In the rows, 128 means zero.
Named turns come first, each shown by rows before and after it. Which turns, in which order, take the first row of each pair that follows to the second? Write the first one first, as in the answered first pair.
turn B:
98 142 126 116 119 135 113 124 140 148 147 130 139 129 -> 126 133 82 126 123 128 129 127 142 123 137 144 125 136
107 145 100 122 133 134 121 129 133 144 145 145 140 140 -> 121 120 87 134 139 135 140 131 114 125 130 146 120 138
140 141 139 119 129 133 141 148 125 126 90 122 138 121 -> 136 146 143 117 129 132 137 148 130 131 93 122 143 122
140 114 79 145 129 132 146 135 139 106 134 137 136 131 -> 115 88 135 148 134 145 146 135 102 114 126 114 128 117
turn R:
146 117 132 135 128 127 132 127 118 120 120 124 121 125 -> 151 130 135 133 126 121 128 130 129 124 119 123 130 130
169 124 97 136 133 111 145 139 122 101 117 130 129 134 -> 167 127 96 134 132 111 144 141 124 103 119 130 129 134
105 156 131 102 112 125 115 134 133 141 141 105 133 129 -> 93 145 117 104 113 131 118 131 126 138 150 113 126 128
turn E:
113 132 143 119 128 131 114 136 122 136 125 114 129 121 -> 116 144 119 115 126 127 113 135 138 134 134 126 135 126
130 119 129 145 148 144 137 121 99 121 130 113 107 129 -> 106 128 130 137 144 148 125 115 109 136 151 118 117 128
107 121 132 138 129 137 123 124 136 147 126 142 137 115 -> 123 126 111 138 127 131 127 126 146 139 122 149 136 120

Between the rows of a pair lie two turns.
124 159 113 119 123 121 112 134 154 140 141 136 146 135 -> 121 103 147 140 135 138 134 136 97 122 115 118 112 116
B, B
141 130 137 131 127 121 121 130 140 130 129 121 132 134 -> 126 122 116 131 127 128 124 124 139 129 143 133 124 132
R, R
102 125 159 124 125 128 118 128 117 150 133 118 132 131 -> 135 121 88 133 128 120 137 129 130 121 129 146 118 140
E, B
127 141 128 123 128 125 119 130 139 136 137 129 136 132 -> 140 124 112 132 133 126 132 131 127 120 127 133 122 131
B, R
108 115 142 133 128 138 128 126 107 133 129 125 118 118 -> 129 152 136 122 121 122 117 131 144 143 131 127 140 131
R, B
129 112 129 141 139 126 148 149 114 118 123 128 117 126 -> 119 147 125 127 129 119 130 148 148 138 143 133 142 134
B, B
143 135 120 129 119 122 127 135 136 127 128 131 124 111 -> 137 134 141 128 118 125 124 134 129 133 126 122 124 107
E, B
129 129 135 126 149 127 133 116 118 127 128 128 110 122 -> 122 135 140 123 148 128 128 114 122 132 133 126 114 123
E, R
107 115 135 125 133 140 132 126 118 138 146 131 127 122 -> 121 113 109 129 134 136 139 126 121 126 143 142 122 125
E, B
106 128 138 116 122 127 117 124 135 143 137 133 148 124 -> 101 113 140 121 124 134 122 122 120 138 136 132 137 120
R, R
125 131 146 126 128 129 128 128 133 129 117 120 129 126 -> 120 137 120 123 126 129 126 126 144 129 127 134 130 130
B, R
151 128 131 131 136 119 135 132 124 120 114 122 126 135 -> 143 137 108 126 133 121 130 128 139 123 128 134 130 138
R, R
116 143 140 117 105 139 130 125 123 154 145 137 143 134 -> 139 113 117 135 115 140 154 127 101 124 124 142 117 131
B, B
148 143 111 114 132 102 128 140 134 134 136 138 145 131 -> 134 122 157 120 136 111 128 142 105 137 125 117 137 120
E, E
134 149 132 123 125 134 122 117 133 143 131 115 139 130 -> 152 141 132 128 128 130 131 121 127 133 116 111 133 131
E, E
101 131 109 112 125 147 129 111 121 130 140 141 126 123 -> 98 139 129 108 124 147 122 112 124 141 139 130 134 124
R, B
119 130 110 131 120 131 144 151 108 118 136 136 103 120 -> 142 144 141 130 118 120 140 159 114 121 118 117 116 123
R, R
129 121 113 133 128 126 134 122 129 123 132 135 127 140 -> 114 118 126 132 127 131 130 120 123 130 137 130 127 136
B, E
135 141 148 125 126 135 126 134 135 133 113 108 142 124 -> 146 139 140 129 125 132 130 136 135 127 107 110 139 126
B, E
112 126 154 128 128 132 125 126 120 138 128 126 127 121 -> 115 141 145 122 125 127 119 125 135 143 134 130 136 126
R, R
104 137 107 120 122 137 127 126 139 133 151 140 128 122 -> 139 117 101 135 129 132 145 131 121 109 123 136 110 122
E, R
128 115 123 132 129 129 132 123 121 121 123 130 121 125 -> 114 128 130 124 126 130 124 122 130 134 134 130 132 125
E, B
132 119 154 136 129 127 131 125 115 121 121 113 125 128 -> 147 141 117 130 124 115 127 127 144 120 129 128 134 139
B, B
105 112 128 120 131 126 125 119 116 144 140 117 96 123 -> 112 116 102 121 129 123 128 119 126 139 144 128 96 126
E, B
121 109 146 128 145 131 146 137 116 136 126 114 127 133 -> 104 118 138 122 140 135 137 132 125 146 143 121 133 132
E, R
128 107 152 139 122 147 128 126 124 123 125 120 123 121 -> 131 129 110 132 115 139 123 122 153 125 143 140 133 130
E, E
128 124 112 131 152 136 122 121 124 132 129 126 115 113 -> 123 132 111 127 148 135 117 120 132 139 134 127 120 116
B, E
146 134 131 139 122 137 142 127 124 127 115 126 136 125 -> 141 144 138 135 120 136 135 126 131 135 121 125 144 126
B, B
108 128 108 143 141 132 132 127 109 127 125 158 112 130 -> 107 128 153 142 141 132 127 130 99 137 115 137 118 127
B, R
131 119 90 123 130 119 141 123 111 102 116 146 119 129 -> 91 145 141 104 122 125 112 119 123 140 138 132 146 127
B, B
142 133 132 135 138 120 126 135 128 134 137 121 132 137 -> 136 133 136 134 136 121 124 133 128 136 139 120 133 134
E, E
154 143 124 128 125 120 123 127 133 116 115 135 157 137 -> 141 110 120 139 132 134 136 124 104 103 113 137 134 128
R, B
112 137 105 142 118 139 116 144 132 133 131 128 123 107 -> 128 128 107 148 121 135 124 147 124 123 117 123 115 107
E, R
108 151 136 121 125 131 104 123 144 151 138 125 148 127 -> 135 104 117 147 140 136 136 126 104 114 109 127 110 121
B, B
132 115 149 124 131 134 130 129 121 118 119 116 133 124 -> 147 134 119 118 127 126 128 128 144 116 125 129 140 133
B, B
121 147 138 118 119 130 119 131 141 150 145 125 147 135 -> 140 121 91 132 126 131 143 129 127 121 136 140 121 135
B, R
138 138 140 112 125 117 137 123 138 125 122 132 143 141 -> 138 121 148 118 129 120 144 125 122 119 115 127 134 136
B, B
111 112 125 134 129 136 125 121 115 119 131 132 128 121 -> 117 136 141 126 123 127 113 124 135 134 131 125 147 127
R, B
120 150 96 117 128 133 130 123 131 135 127 144 141 135 -> 102 124 138 125 135 145 134 124 97 135 117 127 128 122
B, B
144 128 117 132 127 107 122 136 139 120 118 126 137 127 -> 130 104 126 138 132 119 131 134 116 115 118 123 124 119
R, B
140 116 141 128 129 128 146 118 112 125 115 106 94 123 -> 112 135 159 116 124 132 128 114 124 148 132 104 110 123
E, R
142 130 118 132 128 122 131 123 135 120 125 136 136 128 -> 124 127 148 130 128 127 123 121 126 131 127 125 139 123
B, B
126 128 85 125 122 134 135 127 137 119 144 153 122 131 -> 100 105 119 129 128 148 135 124 107 125 145 140 113 120
B, E
145 125 138 129 111 130 112 142 135 143 134 127 147 112 -> 156 108 129 137 117 132 123 143 121 128 123 129 133 111
B, B
146 126 155 121 113 128 113 129 115 133 119 119 136 129 -> 125 135 131 112 109 133 106 123 130 144 144 135 141 130
E, R
157 121 156 124 132 130 148 134 107 128 103 109 148 141 -> 141 149 152 111 124 125 130 129 132 146 125 114 167 145
B, E
115 118 106 132 129 121 138 119 125 124 136 136 125 130 -> 131 113 130 138 132 117 142 125 113 119 117 121 122 129
E, R
118 138 106 118 129 129 122 124 141 133 144 143 134 131 -> 124 106 119 131 138 137 137 127 108 117 126 133 113 122
B, E
123 125 84 119 126 137 126 123 127 118 138 125 117 139 -> 109 114 142 119 128 143 122 126 104 130 130 100 117 129
E, B
121 116 98 138 133 139 138 137 121 98 131 148 115 123 -> 88 125 152 127 128 146 119 134 118 127 141 129 132 117
E, B
125 150 137 117 117 125 117 129 140 138 131 130 149 127 -> 102 122 119 124 121 141 127 122 121 130 141 142 129 120
R, R
147 137 106 124 126 127 135 130 129 118 120 131 128 131 -> 150 140 136 125 127 124 130 133 125 124 109 118 135 129
E, R
128 136 91 130 140 140 143 127 134 127 135 138 123 134 -> 135 122 146 137 144 140 146 134 109 128 110 110 119 126
B, R
146 106 140 139 131 149 151 131 93 115 116 136 133 120 -> 166 150 139 126 121 130 135 135 136 130 120 134 163 135
R, R
118 149 150 113 121 107 127 121 167 144 127 126 152 137 -> 138 97 145 138 135 116 158 124 121 110 98 122 114 127
B, B
153 138 141 135 125 119 129 139 138 119 118 127 137 144 -> 149 118 125 144 130 125 140 135 122 107 118 134 119 139
R, B
113 107 119 128 134 131 135 122 116 133 142 134 121 123 -> 110 109 138 127 133 131 130 124 113 138 139 125 126 122
B, R
146 102 127 135 135 119 153 141 108 103 122 133 123 142 -> 123 147 142 114 124 114 125 138 146 137 150 134 157 149
B, B
142 109 118 134 126 129 150 132 114 106 124 127 126 127 -> 105 133 133 117 117 134 128 125 133 136 153 128 147 127
B, E
112 106 141 141 137 139 138 120 106 128 126 125 115 116 -> 129 148 102 127 127 124 124 121 153 134 139 142 137 132
B, E
115 112 119 136 138 126 142 125 118 116 135 128 122 124 -> 100 124 127 130 133 128 132 123 126 130 146 127 132 124
E, B
113 112 150 123 139 132 133 122 94 129 106 110 123 138 -> 136 148 92 115 131 116 129 122 140 127 118 135 139 156
B, B
109 139 124 128 125 130 123 120 135 138 141 132 126 127 -> 139 125 123 141 131 123 137 126 122 119 116 127 115 129
E, E
134 146 149 120 126 122 119 132 138 138 130 124 141 131 -> 152 127 147 132 130 120 133 134 121 120 112 121 127 130
B, E
111 144 130 115 139 138 96 140 134 134 125 137 152 144 -> 129 118 96 129 146 140 115 140 119 108 114 149 128 142
B, R
110 102 118 140 120 137 147 134 113 118 140 139 107 121 -> 100 117 161 132 117 136 134 136 115 138 140 122 121 119
B, R
98 124 93 131 131 124 127 107 150 131 149 160 119 129 -> 144 97 114 152 140 115 149 119 123 106 106 140 101 128
E, R
140 140 115 136 130 125 132 129 139 112 126 134 128 134 -> 110 126 145 136 132 139 127 125 118 123 133 122 124 124
B, E
150 115 122 140 130 131 139 132 113 110 114 121 121 122 -> 102 134 127 124 122 142 117 121 129 137 150 129 137 121
E, E
139 130 98 139 135 139 142 128 137 139 135 142 113 128 -> 120 125 152 136 134 147 134 129 120 153 129 119 117 119
E, B
151 126 118 108 131 121 113 135 133 125 115 122 130 129 -> 138 121 140 106 132 124 110 134 125 132 116 114 132 123
B, B
112 109 118 129 120 130 124 107 127 131 129 126 127 132 -> 123 113 106 129 120 125 127 108 134 126 127 131 127 135
B, E
113 134 130 120 126 137 131 124 145 129 152 118 131 138 -> 126 116 115 130 132 139 146 125 131 110 141 121 115 136
B, R
136 148 111 124 131 121 118 133 150 131 130 121 136 133 -> 133 127 148 130 138 127 123 136 122 128 114 102 127 123
E, E
125 152 132 107 111 118 117 129 155 131 130 125 148 135 -> 140 109 144 127 122 125 140 133 113 105 101 114 119 126
B, E
135 150 129 113 121 131 117 111 126 134 138 125 135 134 -> 152 132 126 124 127 131 130 113 109 118 121 122 122 132
E, B
115 120 112 153 135 129 130 130 115 122 131 134 124 140 -> 109 133 146 147 132 127 120 132 118 137 130 120 136 141
R, B
155 123 123 130 128 114 129 133 135 114 118 124 131 130 -> 135 131 152 123 126 119 116 132 135 132 127 114 142 127
B, B
149 152 133 130 125 139 116 136 151 130 120 140 144 138 -> 121 122 105 137 131 158 126 126 129 121 134 155 122 129
R, R
138 126 112 132 129 122 132 134 134 123 126 137 131 132 -> 116 118 141 130 130 130 127 132 119 133 129 126 130 125
E, E
135 120 148 121 122 113 118 137 130 141 121 111 155 129 -> 133 123 99 120 122 113 122 131 145 133 134 134 151 135
B, R
116 110 137 130 141 136 123 122 105 129 123 134 118 113 -> 129 138 101 121 136 124 116 121 139 131 134 149 133 125
B, B
154 112 128 124 130 126 138 146 103 111 113 118 108 123 -> 154 133 157 115 125 119 124 148 116 128 113 107 127 125
R, B
120 135 150 125 107 144 104 126 124 141 126 111 148 132 -> 158 140 111 131 108 130 116 132 135 120 111 122 144 141
E, E
118 113 147 145 98 124 117 146 112 129 131 111 122 122 -> 130 134 103 139 93 117 115 144 141 128 142 131 130 132
E, E
120 104 165 137 137 138 136 124 93 128 107 109 117 124 -> 155 162 144 122 124 112 120 129 151 139 110 116 153 146
R, B
109 136 139 118 117 138 119 131 133 137 141 120 140 129 -> 134 113 112 131 125 136 140 135 118 109 123 128 117 130
B, B
142 130 158 126 136 128 118 136 120 131 122 115 128 126 -> 140 149 126 119 131 124 111 132 145 135 139 131 138 132
E, E
142 105 137 129 125 131 126 137 112 135 108 120 117 126 -> 124 132 136 114 117 131 110 133 138 155 132 126 136 131
B, R
139 136 130 128 131 129 125 136 135 123 115 122 130 136 -> 136 125 125 131 133 134 130 135 126 118 114 125 122 133
R, B
129 133 98 128 128 126 131 124 143 121 140 138 130 138 -> 141 113 138 138 134 127 139 131 115 115 115 116 120 131
B, R
116 120 166 122 136 134 123 142 125 151 130 126 128 120 -> 154 119 103 129 136 123 140 146 139 124 121 148 119 131
B, B
96 122 142 119 118 126 115 115 133 135 153 134 134 120 -> 110 102 109 130 125 127 132 115 122 114 147 146 115 122
B, R
95 118 134 110 120 110 91 125 136 145 119 141 151 139 -> 105 109 94 116 121 110 102 124 137 128 122 157 139 142
R, B
145 119 108 137 125 126 156 144 126 114 130 139 119 140 -> 99 118 147 129 122 142 141 137 116 139 149 129 126 130
E, E
128 136 161 135 128 126 121 133 122 129 120 118 129 123 -> 136 153 123 129 123 119 118 131 147 127 131 135 135 131
E, E
141 133 136 121 123 125 115 143 122 126 117 116 142 137 -> 132 139 132 118 121 128 111 140 129 132 126 120 144 138
E, E
97 138 114 113 133 137 119 124 140 135 161 148 133 123 -> 106 107 159 127 142 142 131 130 101 123 132 124 116 112
R, R
134 147 131 118 124 123 117 126 147 136 129 129 139 132 -> 110 117 112 124 128 140 128 119 125 126 138 140 118 125
R, R
123 141 175 118 120 119 114 136 130 148 125 106 159 123 -> 102 143 100 113 119 126 114 124 149 143 160 145 151 128
E, R
97 106 111 116 125 139 128 130 100 125 148 133 110 116 -> 94 108 109 115 124 139 125 128 103 125 151 135 111 117
E, B
129 149 128 118 122 121 118 125 146 139 135 121 141 130 -> 142 115 134 135 131 126 137 129 113 119 112 114 117 125
B, E
106 116 127 126 130 135 125 118 117 132 137 126 121 121 -> 114 109 122 130 131 134 130 120 113 124 131 127 115 120
E, R
145 137 112 133 139 123 131 124 138 128 127 137 128 131 -> 132 132 150 132 140 129 126 125 123 138 122 121 130 124
E, B
102 115 119 125 121 143 128 125 118 135 138 134 124 117 -> 111 111 111 129 123 141 133 124 114 128 134 134 120 118
E, B
96 121 136 119 128 140 125 134 123 138 139 135 120 121 -> 113 129 160 119 128 132 124 141 125 141 126 120 127 123
R, R
145 117 116 138 135 124 139 127 130 102 114 128 110 128 -> 106 141 153 120 127 129 114 121 143 137 138 120 134 125
E, B
